Each path is a new rotation, seen through one point. The rows after it are directions, each followed by how far the rotation turns it, in degrees each step (0 if it stays put).
Each turn is a multiple of 5 degrees from 10 to 175, or 0.
Each row of a path follows its step; steps can be skipped.
Rotation 1:
step 0: [ 1.33  0.12 -2.31  1.54 -0.25  0.10 -2.75 -1.37 -0.73 -1.35 -1.04 -0.22
 -0.57  1.84  0.28  2.28  0.30  1.34 -0.32 -2.34 -1.98  0.06 -1.75  0.43
  1.05  0.62  0.28 -1.31 -1.56 -0.48]
step 1: [-0.20  1.22 -1.36 -0.08 -2.26 -1.70 -0.70 -3.62  0.96  0.05  0.30 -0.51
 -1.22 -0.28  0.02  1.88 -0.75 -0.29  0.39 -0.88 -1.27 -0.73  0.65  1.84
  1.46 -0.74  0.57 -1.57  2.78 -0.52]
step 2: [ 2.18  0.27 -1.31  1.42 -2.10 -0.67 -1.11 -0.01  1.40 -0.28 -0.04 -1.60
 -1.13  0.30  0.17  3.24  0.41 -0.54  1.96 -1.17 -1.86 -1.57 -0.81 -0.20
 -0.30 -0.51  1.75  1.63 -1.72  0.30]
step 3: [ 2.01  1.09 -1.66  3.30  0.37 -1.77 -1.13 -0.66  1.05 -1.18 -0.49 -0.36
 -1.78  0.74  0.36  1.23 -1.03  0.22 -0.40 -1.33 -1.25  1.53  0.66  1.53
  0.64  1.07  1.38 -2.14  1.25 -0.08]
step 4: [-0.17  0.61 -1.98  1.24 -1.15 -0.31 -2.94 -3.19  0.08 -1.43 -0.13  0.78
 -0.60 -0.99 -0.70  1.82  0.14 -0.63  1.32 -1.58 -1.34 -2.06  0.23  0.64
  0.75 -0.81 -0.21 -0.16 -0.74 -2.03]
step 5: [ 1.58  1.75  1.00  0.15 -2.49 -3.31 -1.06 -0.26  2.29 -0.08 -0.01 -1.03
 -1.15  0.22  0.24  2.48  0.72 -0.10  0.15 -1.86 -0.40 -1.03  0.33  1.01
 -0.62 -0.43  2.28 -1.33  0.40  0.08]
step 6: [ 1.55  0.76 -2.81  2.01 -0.65  0.75 -1.69  0.47 -0.28 -1.05 -2.12 -0.80
 -2.15  0.05  0.04  0.82 -0.30 -1.70  1.00 -2.09 -2.13 -0.82  1.28 -0.24
  0.56  0.92  1.84 -0.86 -0.54 -0.51]
step 7: [ 1.53 -0.29 -1.23  1.77 -2.16 -1.24 -3.14 -1.55  1.45 -1.05  0.62  0.08
  0.12 -0.34 -1.12  1.43 -0.82  0.37 -1.43 -0.47  0.29  0.33  0.91  1.20
  0.42 -1.38  0.88 -1.91  0.92 -2.37]
step 8: [ 1.10  1.37 -1.19 -1.03 -1.93 -0.96 -2.05 -1.33 -0.86 -0.43 -0.49 -0.14
 -1.69 -0.38  1.51  2.28  1.18 -0.11  0.20 -2.06 -0.61 -2.30 -0.86  0.83
  0.75 -0.28  1.37 -1.82 -2.23  0.71]
step 9: [ 1.25  0.42 -1.95  1.70 -3.12 -0.97  0.26 -0.22  1.12  0.31 -1.33 -1.11
 -0.47  0.71  0.24  0.50  0.16 -1.52  0.80 -0.80 -1.06 -0.02  0.14  1.05
  0.94  0.01  3.33 -1.54  2.27 -1.21]
Directions:
[ 0.14  0.14  0.41  0.63 -1.02 -0.76  0.28  0.25  0.41  0.23 -0.06 -0.03
  0.25 -0.01 -0.53 -0.19  0.14  0.40 -0.45  0.20  0.48  0.63 -0.72  0.31
 -0.38  0.58 -0.24 -0.22  1.19 -0.48] : 175
[-0.41  0.20 -0.16 -0.02  0.39 -1.13 -0.66  1.01 -0.66  0.55 -0.51 -0.09
 -0.34  0.44  0.36  0.06  0.30 -0.07  0.57 -0.12  0.10  0.67 -0.55  0.33
 -0.37 -0.87 -0.01  0.09 -0.17  0.29] : 125
[-0.19 -0.24 -0.53  0.28  0.34 -0.47 -0.57 -0.22  0.24  0.55 -0.48  0.30
  0.66  0.50  0.35 -0.47 -0.93 -0.20 -0.96 -0.64  0.00  0.30  0.05 -0.51
  0.47  0.60  0.28  0.87 -0.08 -0.14] : 110
[ 0.19  0.77 -0.50 -0.17  0.32  0.59 -0.47 -0.60 -0.03  0.40  0.22  0.12
  0.43  0.37 -0.87 -0.01  0.23 -0.57  0.43 -0.33  0.23  0.77  0.35 -0.47
  0.21 -0.69 -0.84 -0.18  0.78 -0.33] : 120
